In the rows, 128 means zero.
Families of rows that turns and mirrors carry onto each other, the same ones carrying the whole set onto itself: the rest of each named row's family, in list order
12 families of 3 rows
vasuv: [127 150 125 123 158 102 163  91 148 109 141 144 138 139 102 140 116]
nuvu: [134 171 127 128 176  96 150 115 152 128 110 143 128 132 103 116 108]
mami: [145 166 127 125 166 112 168 128 145 121 141 118 135 116 130 112 117]
mib: [139 143 148 128 146 123 164 116 126 104 115 140 119 120  95 109 128]
Gibu: [128 147 146 117 162 113 147 119 100 130 134 126 120 118 124 115  99]
nogis: [120 159 138 146 155 112 164 121 129 118 143 153 143 108 117 139  75]
Bufuv: [121 168 138 124 150 115 173 111 134 127 117 147 124 122  95 118  68]
ralo: [123 171 136 128 143 130 181 116 131 133 114 141 128 123  97 105  95]
sesus: [135 141 152 137 160 112 177 115 158 135 144 154 127 141 114 121 106]
dopi: [147 141 130 124 175 126 141 109 122 113 125 141 148 130  97 134 103]
tel: [106 174 138 122 141 117 172 127 123 127 124 135 122 114 108 117  84]
gove: [122 176 126 127 169 100 151 129 143 130 115 133 127 126 112 112 124]
led: [136 157 121 128 153 136 154 122 151 106 124 151 144 140 120 106 120]
kan: [120 154 124 123 151 109 166 102 141 112 144 136 139 136 109 134 135]
Pire: [160 159 128 127 176 107 168 112 155 119 134 130 135 123 118 115  98]
guz: [122 160 161 132 136 145 156 116 138 122 129 144 119 134 110 109 103]
Subor: [133 144 122 121 138 141 166 132 136 118 123 144 116 131 122 116 122]
Tinu: [146 136 124 120 152 127 160 113 148 112 119 159 114 138 109 128  85]
rogag: [128 145 130 119 170 116 134 124 113 109 136 132 143 120 110 143  99]
kud: [120 164 135 149 146 130 173 129 124 126 140 145 147 109 122 124 108]
sape: [135 147 128 123 164 132 144 124 113 116 130 130 148 124 108 128 125]
tipu: [143 140 146 120 171 111 147 102 111 129 127 138 121 126 112 117  83]
bif: [111 161 124 121 150 118 142 140 139  98 139 141 136 127 135 123 104]
Farol: [110 160 163 127 137 132 147 122 133 117 137 142 113 127 116 121  86]
Pazun: [118 174 128 124 173  87 143 126 144 124 119 136 123 123 112 124 101]
fuge: [117 143 126 114 143 117 151 136 132 107 134 143 107 123 128 138  87]
tepet: [139 138 151 125 156 105 154 107 131  96 118 148 114 119  91 126  92]
Rav: [119 147 152 134 151 112 175 131 147 135 152 143 125 133 126 121 119]
Molo: [141 163 129 122 173  96 159 125 146 114 146 122 130 113 129 126  89]
Fasa: [140 157 135 152 157 129 175 109 138 126 130 160 149 119 106 124  91]
gotet: [112 153 126 119 154  96 159 104 140 107 149 136 135 131 112 145 117]
zok: [145 144 144 123 165 125 155 108 108 136 124 133 125 127 115 103 110]
Dunu: [133 151 124 124 163 115 141 116 154  96 129 158 138 138 117 126  80]
Nal: [126 156 162 131 144 135 150 108 143 118 129 152 116 136 105 119  79]
Pesi: [118 147 150 121 144 106 152 129 117  97 129 132 112 108 107 126 110]
baraz: [120 143 154 132 159  98 168 124 151 129 154 149 121 133 123 134  91]

Which other rows belong to the same family as Gibu? tipu, zok
Which other rows belong to the same family as ralo? Bufuv, tel
Which other rows belong to the same family as kan? vasuv, gotet
Which other rows belong to the same family as guz? Farol, Nal
Which other rows belong to the same family as Pesi? mib, tepet
Which other rows belong to the same family as rogag? dopi, sape
Which other rows belong to the same family as Molo? mami, Pire

